The rows below come in pairs that one turn or mirror swaps. Which row does each named row swap with?
The rows were stretched afterwards, more along some directions than others.
berog: [  9   6  -7  -6   7 -17 -13  10  -7  17   3  -1   6   1  -2  -3  13  -7
   1   4 -21]
sopu: [  0  -6 -11 -14 -13  -4  13  -2 -27  28  22   8  20   3  21  15   9   7
   1  18 -14]
tuli: [ -1  -6 -15  -1   0  -5   1  -1 -13  24  22  16  22   6  18  15  -6   4
   1  19 -24]
Momat: [  0 -10  -2  -2   1  16  11 -11  -7  -9  14  -6  -1   0  -9  -6  -5   8
   6   0  13]
meb: [  4  -7  11   2  13   0 -10  28  13 -17 -13 -26  -9 -16 -33 -17  10 -15
   4  -2   8]
lega: [  3   0  15   4  14  -4  -6  24  11 -20 -17 -23 -11 -12 -29  -9   8 -20
   6  -1  10]
mabak: [  3  -7   6  -5   5  13  12 -10   1 -15   4 -13   1   2 -13  -4 -11   1
   0   1  17]
fuda: [  2  -4  10  -3  11  -5  -8  27   6 -16 -18 -22 -12 -10 -28 -17  11 -17
   8   1   1]
des: [ -1 -13 -21  -8 -15   1   8 -10 -20  26  30   4  19  -2   8  10  -1   5
   1  17 -13]
vusuv: [  7   7   5  -9  10 -15  -8   8 -12  14  -3   7   2   4  15   2   6 -12
   2   1 -29]
pag: [ -2  -6   6  -4  22  -8 -10  25  14 -19 -17 -22   0 -22 -21  -7  -6 -24
   0   2  -2]
Viki: [  0  -4  10  -4   3  -6  -9  18   6 -17 -13 -18 -15  -9 -31 -13  25 -11
   5   9   2]
Nerak: [  9   9   0   0  17  -5 -18   8  -1  23  -5   8  15  -2  13  -3  -7  -8
   4  -6 -19]
bugog: [ -1  -5   6   0  12  -9  -7  26  12 -23 -18 -27 -10 -18 -32 -13  10 -18
   4   3  -2]
tari: [ -2  -4   4   3   2  19   3 -23   4 -13   8   2  -2   5   5  -4 -18   5
  -3 -11  16]
koto: [ -1 -12 -10  -6   2  -6   4 -10 -22  30  25  10  21   1  13  17   5  -3
   4  16 -29]
Zorov: [ -6  -7  10   6   8  10   9 -15   6 -13   7  -6  -8   6  -1  -7 -17   4
   0  -8  20]
lagap: [ -2  -3  14   8  21  -9  -6  20  12 -20 -14 -25 -12 -13 -27 -11   3 -17
   3  -5   6]
napo: [ -5 -11   4  -4   3  14  10 -13  11 -13  -4  -5  -2  -3   0  -9 -19   2
  -3  -3  20]
vos: [ -1  -2   6   1  14   6  10 -13  -5 -13   6 -12   8   5  -8  -6 -12  -2
  -2  -2   6]
sopeg: [  0  -4  14   4  13  -8 -11  23  14 -21 -21 -25  -9 -13 -30 -12   3 -23
   4  -2   3]
Tolo: [  0  -9  -7  -2   3   9   3  -4 -15  29  21  11  18   6  20  16 -15  -6
   6  17 -13]
vamop: [  4  -7   3  -3   7  15   7 -17   6 -21  10 -12   1  -2  -9  -8 -16   5
  -3  -6  13]
ruz: [  6  11   5 -11  11 -19 -15  13   0  12  -4  -2   4   0   0   2   5 -11
   0   6 -17]
dubik: [  5  -8   1  -1   6   0  -9  15  13 -14 -20 -29  -4 -22 -35 -16   5 -22
   7   1   6]
Zolob: [ 10  16   3   1   6 -22 -11   5  -9  18  -5  13   9   4  15   6  14  -2
   7   2 -26]
Dekit: [  4   6   5  -6  15 -17 -12   1  -7  21  -2   7   2   8  10   4  10 -14
   4   4 -34]
Vugib: [ -5 -15 -16 -13 -17  15   5  -4 -13  30  19   9  10  -6  10  14  -4   3
   1  17  -5]
Kas: [  0  -5   6   3   9   2  -4  12  14 -19 -22 -20  -9 -18 -28 -13   8 -12
  -1  -5   9]
pom: [  0 -10 -17  -1 -11   4   6  -5 -18  31  18  12  22   1  18  13   9   8
   3  17 -17]
pubi: [ -8  -4  -7   3   7 -10   1  -5 -13  24  28  12  17  13   8  20  -6   1
  -1  11 -17]
Zabe: [  2 -11   3  -5   5  13  11  -4  -4  -8   7 -15  -5   6 -13  -9  -3   0
   3   8  18]
filu: [ 14   8  -2 -10  16  -8 -12   0  -7  17   6   6   8   2  10  -2   8  -2
   1  -1 -25]
tadib: [  1 -10  -1  -7   8  15   8 -11   3 -15  12 -10   0  -3  -6  -7  -9   7
   1  -2  14]
fal: [ -1  -9   0  -3   2  13   9 -14  -2 -14  12  -6  -1   6  -5  -9  -8  10
  -3  -3  16]
lup: [  4 -17  -6 -10  -4  18   3 -10   1  -5   8 -13   2  -6 -14 -13  -4   1
   2   2  20]
Boko: [ -1  -8   4  -2  10  16  10 -12  12 -16   6 -11  -4  -2 -11  -4 -25   0
   0  -4  20]
zura: [  5   5  -2  -9  12 -18 -13  17   0  19 -14   5   6   5  11   4   9 -13
   2  10 -24]
Tul: [  2  -9 -12  -9  -5   1   9 -14 -24  22  29  17  18  -2  23  16  -2   8
   5  12 -23]
ded: [  2 -14 -18  -9 -17  -1   6  -5 -30  29  28   3  22   3  11  11  13   6
   0  21 -19]
lorok: [  7  -4  11  -3  10  -3  -8  29  13 -19 -18 -26  -9 -16 -34 -17  20 -14
   8   5   4]
dabed: [  2  -4 -10  -1  -8  -2   1  -2 -21  29  27   7  24   9  17   4   4  10
   5  11 -18]
pifa: [ -2  10   2   1  19 -19 -14  18  -1  16   3   0   2   7   1   2  12 -11
   3   2 -26]
Nubo: [  5  -3  10   7  13  -5  -9  25   7 -14 -15 -25  -9 -10 -33 -17  17 -16
  11   7   3]
lof: [  1  -2  -9   2  -8   1   3 -13 -20  25  29   4  26   0  10  12  -1   7
   0   8 -10]
big: [  5   4  -8 -10   9 -11  -8  20 -11  16   2   2   4   8   3   4  16  -8
  -4  11 -27]
mebe: [  6   5  -6 -14   8 -20 -10  21  -8  12   2  -5   0   1 -12   9  20  -8
   2  15 -26]
nik: [  1  -8 -15  -1 -19   0   4  -8 -20  32  24  15  22  -2  20   9   3  10
   2  12  -6]
birik: [ -3 -14  -9  -7 -12  -1   6  -6 -17  27  18   4  17  -5   9  14  -6  -7
   1  20 -18]
sem: [ 10   5   2  -2  22  -8 -20  22  -5  20  -2   5   6   2   5   2  10 -17
   7   8 -24]
biru: [  3  -9  10  -7  10  -5  -8  26  13 -25 -14 -32  -8 -20 -35 -15   7 -19
   0   4   2]
lel: [  2  -4   9   1  11  13   9  -7   4 -14   7  -7   2   1  -2  -7 -15   3
   5  -5  20]
nif: [ 10   6  -6  -9   8 -21 -15  11  -6  15  -4   0   7   0   6   0  14  -7
   5  11 -32]
Dor: [  7  10  -7  -8   5 -11  -4   4  -6  18  -4   4   7  -2  13   4   1  -6
   0   1 -14]

Swapped with bugog: fal
Swapped with Momat: fuda
Swapped with sopeg: tadib

